Bir: [115 111  85  93 137 142  83 164  88 137 150 107 176  97 143  95 158 169
 153  91 174  91 158  97 103 142  93  89  94 159  98 120  90  90 174 123
 141]
suk: [159 122 192 201 125  98 135 115 128  93 138 163  93 194 126 154  78 108
  79 130 107 147 112 119 113 139 126 204 194 110 178 139 144 127 104 162
  91]
foze: [132 124 126 134 134 127 136 145 143 129 135 134 147 137 130 134 127 139
 125 134 147 130 161 104  83 134 133 134 131 139 131 145 125 137 147 149
 128]
poka: [117 118 117 134 120 120  98 174  90 113 161 103 188 135 129  85 151 178
 119 101 184  73 160 104  83 149  98 132 133 163 100 172 138 101 182 187
 131]
gugeb: [115 112  85  93 120 120  98 174  91 113 161 103 188 135 129  85 151 178
 152 101 184  73 160 104  83 149  98 132 133 163 100 172 138 101 182 187
 131]
Tig: [117 118 117 134 120 120  98 174  91 113 161 103 188 135 142  95 158 178
 119 101 184  73 160 104  83 149  98 132 133 163 100 172 138 101 182 187
 131]
tail: [130 161] -> [104  83 134 133 134 131 139 131 145 125 137 147 149 128]
tail: [192 201] -> [125  98 135 115 128  93 138 163  93 194 126 154  78 108  79 130 107 147
 112 119 113 139 126 204 194 110 178 139 144 127 104 162  91]
tail: [128  93 138 163] -> [ 93 194 126 154  78 108  79 130 107 147 112 119 113 139 126 204 194 110
 178 139 144 127 104 162  91]
tail: [115 111  85  93] -> [137 142  83 164  88 137 150 107 176  97 143  95 158 169 153  91 174  91
 158  97 103 142  93  89  94 159  98 120  90  90 174 123 141]
tail: [154  78 108] -> [ 79 130 107 147 112 119 113 139 126 204 194 110 178 139 144 127 104 162
  91]
tail: [144 127] -> [104 162  91]
tail: [143  95 158] -> [169 153  91 174  91 158  97 103 142  93  89  94 159  98 120  90  90 174
 123 141]

velef: [176 125 236 142]
vek: [196 156 228 134]
dur: [193 156 227 141]
fofo: [193 156 228 133]
tail: [176 125] -> [236 142]
tail: [176 125 236] -> [142]
tail: [196 156] -> [228 134]
tail: [193 156 227] -> [141]
tail: [193 156 228] -> [133]

Ges: [111  36 103  82 117 120  64  77  68 110  47  96 106]
dere: [103  58 103  77 106 102  63  77  68 110  48  92  88]
vasib: [102  58 103  77 116 120  48  97  79  84  58 102 107]
tail: [ 63  77  68 110] -> [48 92 88]
tail: [111  36 103  82] -> [117 120  64  77  68 110  47  96 106]
tail: [116 120] -> [ 48  97  79  84  58 102 107]
tail: [102  58 103  77] -> [116 120  48  97  79  84  58 102 107]
tail: [ 68 110  47] -> [ 96 106]
tail: [ 77 116 120  48  97] -> [ 79  84  58 102 107]

bof: [189 162 196 158 147 159 197 230 150 162 178 164 174 183 184 163 158 184
 163 149 183 234  46 103  88  20  74  60  76  17 103]
ton: [ 67  97  66  97 108 104  63  36 108  97  86  95  87  74  79  96  98  79
  95 113  77  33  54 103  91  36  91  65  75  38 104]
Duto: [ 67  98  63 100 109 103  67  30 109  92  86  94  89  73  76  95 105  78
  95 113  73  28  48 108  91  29  85  66  76  30 106]
tunuv: [ 68  97  64  99 113 104  65  34 106  97  87  93  90  78  77  91 104  79
  94 115  75  29  54 105  93  36  86  67  82  38 104]
zele: [ 67  99  64 101 114 102  68  40 110  99  86  96  88  73  76  96 107  77
 158 138 179 220 197 151 161 219 163 189 178 213 153]
tof: [ 62  96  65 101 111 103  66  32 109  93  89  92  86  72  76  95 102  75
  97 115  74  23  51 105  90  30  89  64  78  27 106]
dit: [189 162 196 158 147 159 197 230 150 162 178 164 174 183 184 163 158 184
  94 116 183 234 206 154 170 224 175 193 179 229 155]
Zomo: [ 67  99  64 101 114 102  68  40 110  99  86  96  88  73  76  96 107  77
  99 118  76  28  49 108  91  29  95  68  82  41 107]
mutin: [ 72  98  61  98 110 106  65  32 108  97  80  90  88  72  73  94  99  78
  94 111  78  26  52 101  87  33  86  64  81  29 105]
tail: [ 94 115] -> [ 75  29  54 105  93  36  86  67  82  38 104]
tail: [ 28  48 108  91  29] -> [ 85  66  76  30 106]

budup: [121  95 121 101 152 133 125  71  93  89 107 111 170 104 176 102 161 106
 143 103  96 109 121 165 135 123  93  92 130 135 105 116 155 149 145  96
 151 119 119 135 112 128 132 132 117  89 142 139 158 130 112 120  96 115
 125 144]
mevit: [121  95 122 100 153 132 125  71  94  87 107 111 169 104 177 103 160 106
 145 104  95 108 119 164 135 123  94  93 130 135 105 115 155 149 144  95
 152 118 117 134 114 128 132 132 118  88 143 138 157 131 111 121  95 116
 127 144]
revir: [101  95 136  73 176 142 144  63  82  77 105 106 184  87 216 117 166  90
 156  96 101  99 122 186 141 131 102 104 120 120 112 130 166 159 114 104
 151 118 118 124 132 145 106 133 106  83 154 134 151 134 111 131  95 130
 120 152]
poda: [101  95 136  73 176 133 144  63  82  77 105 106 184  87 187 117 166  90
 156  96 101  99 122 186 121 131 102 104 135 120 112 130 166 159 114 104
 151 118 118 124 132 145 106 130 106  83 154 134 151 134 111 131  95 130
 120 152]
meret: [101  94 125 102 170 164 115  67  75  89 109 128 211  94 200 132 180 102
 146 115 115 100 142 200 142 139 124 115 135 114 104 180 167 148 107 124
 140 125 122 140 102 169 102 138  80 100 162 122 137 112 130 136  96 124
  77 160]
Gif: [118  90 119 100 160 146 122  66  87  97 107 112 187 100 181 105 171 101
 141 102 101 114 135 176 141 129 100  99 131 128 106 132 157 149 135 103
 147 122 124 138 106 135 129 136 106  91 150 135 150 121 117 124  93 118
 103 148]
pim: [104 112 133 114 149 137 110  92  90  61 107 139 172 109 182 139 150 127
 153 135 109  77 103 174 122 126 121 102 138 131  97 163 162 141 125 118
 145 120 102 136 108 166 101 132  98 104 148 122 151 127 127 125 109 121
 129 152]
ledap: [110 114 134 114 141 123 114  95  97  56 107 135 153 114 173 131 139 131
 154 134 102  75  90 161 117 120 110  95 135 139  97 140 157 142 139 108
 144 124  99 134 113 154 109 128 113 101 141 126 160 136 119 119 111 118
 152 147]
Zoze: [100  96 137  73 176 142 144  64  83  76 105 106 184  87 217 118 165  90
 157  97 102  98 121 186 141 131 103 105 121 119 112 131 166 159 112 104
 151 118 117 138 106 134 106 133 106  83 154 134 151 134 110 131  95 130
 121 152]
fipe: [105  86 122  92 176 164 125  58  75 100 107 114 212  90 203 117 185  90
 144  99 110 113 150 199 149 139 114 111 130 113 110 162 166 152 111 116
 143 124 128 137 107 154 113 139  87  92 162 129 138 114 124 136  90 125
  76 157]
tail: [138 106 135] -> [129 136 106  91 150 135 150 121 117 124  93 118 103 148]
tail: [122  92] -> [176 164 125  58  75 100 107 114 212  90 203 117 185  90 144  99 110 113
 150 199 149 139 114 111 130 113 110 162 166 152 111 116 143 124 128 137
 107 154 113 139  87  92 162 129 138 114 124 136  90 125  76 157]
tail: [143 124] -> [128 137 107 154 113 139  87  92 162 129 138 114 124 136  90 125  76 157]
tail: [127 127 125] -> [109 121 129 152]

pok: [106 123 110 160 169 124 119 183 124 152]
Suv: [137 127 128 138 138 129 126 151 125 135]
tepiv: [126 126  86 166 156 148 147 209 139  93]
zag: [110 128 108 136 142 155 142  77 147  82]
kipo: [127 131 147 159 122 112 167 124 123  69]
nizi: [ 97 125 108 144 132  95 122 133  98 106]
zib: [157 130  76 145 160 200 139 103 153  85]
Pazuz: [124 130 182 120 127 106 120 101 126 192]
lev: [122 130 201 115 127 119 130  82 151 181]
ginel: [197 134 160 143 141 182 154  97 156 108]
maku: [102 122 153 164 129  58 131 182  86 102]
tail: [148 147] -> [209 139  93]
tail: [126 126  86] -> [166 156 148 147 209 139  93]

Tibil: [171  53  87 127 102 136 113 138 136]
Gama: [ 69 189  38 172 132 105 112 141  91]
segag: [127 101 114 117 171 113 212 168 151]
remep: [119 130  81 116 171 111 107 108 118]
fulo: [119 131  81 205  82 130 140 138  95]
tos: [119 131  81 205  82 130 140 138 137]
dula: [119  79 194 162  98 151 115 131 150]
Gup: [170 106 176 151  86 143  99 109 159]
Gar: [106 174 192 121 103 155  97 135  75]
tail: [176 151  86 143] -> [ 99 109 159]
tail: [102 136] -> [113 138 136]
tail: [171 111 107] -> [108 118]
tail: [114 117 171] -> [113 212 168 151]
tail: [127 102] -> [136 113 138 136]

vusi: [104 133 136  75 136  74 116 144 129 120]
Korat: [129 121 110  81 100 233  82 150 128 144]
bov: [104 133 136  81 100 232 116 144 129 120]
budut: [141 115 119  77 111  82 142 109 164 129]
tetek: [ 93 122 110  81 100 233  58 132 146 124]
tini: [124 127 134  98 131  59 126 137 115 121]
tail: [122 110  81 100 233] -> [ 58 132 146 124]
tail: [141 115 119] -> [ 77 111  82 142 109 164 129]
tail: [100 233  58 132] -> [146 124]

ziv: [177 135 138  92  89 118 169  98 117 157 128 122]
Kosu: [128 130 103 197 216 126 108 120 135 120 133 117]
kab: [108 169 141  69 140 133 119 147 132 136 176 101]
siles: [150  90 139  92  89 118  97 145 137 106 106 141]
doten: [111 140 136  95 125 129 131 153 127 140 144 107]
zur: [115  99 126 152 168 124 145 130 145 105 106 141]
pori: [122  29 173 135 153 134  89 138 146 140 145 107]
tail: [103 197 216] -> [126 108 120 135 120 133 117]
tail: [139  92  89 118] -> [ 97 145 137 106 106 141]
tail: [118  97 145 137 106] -> [106 141]

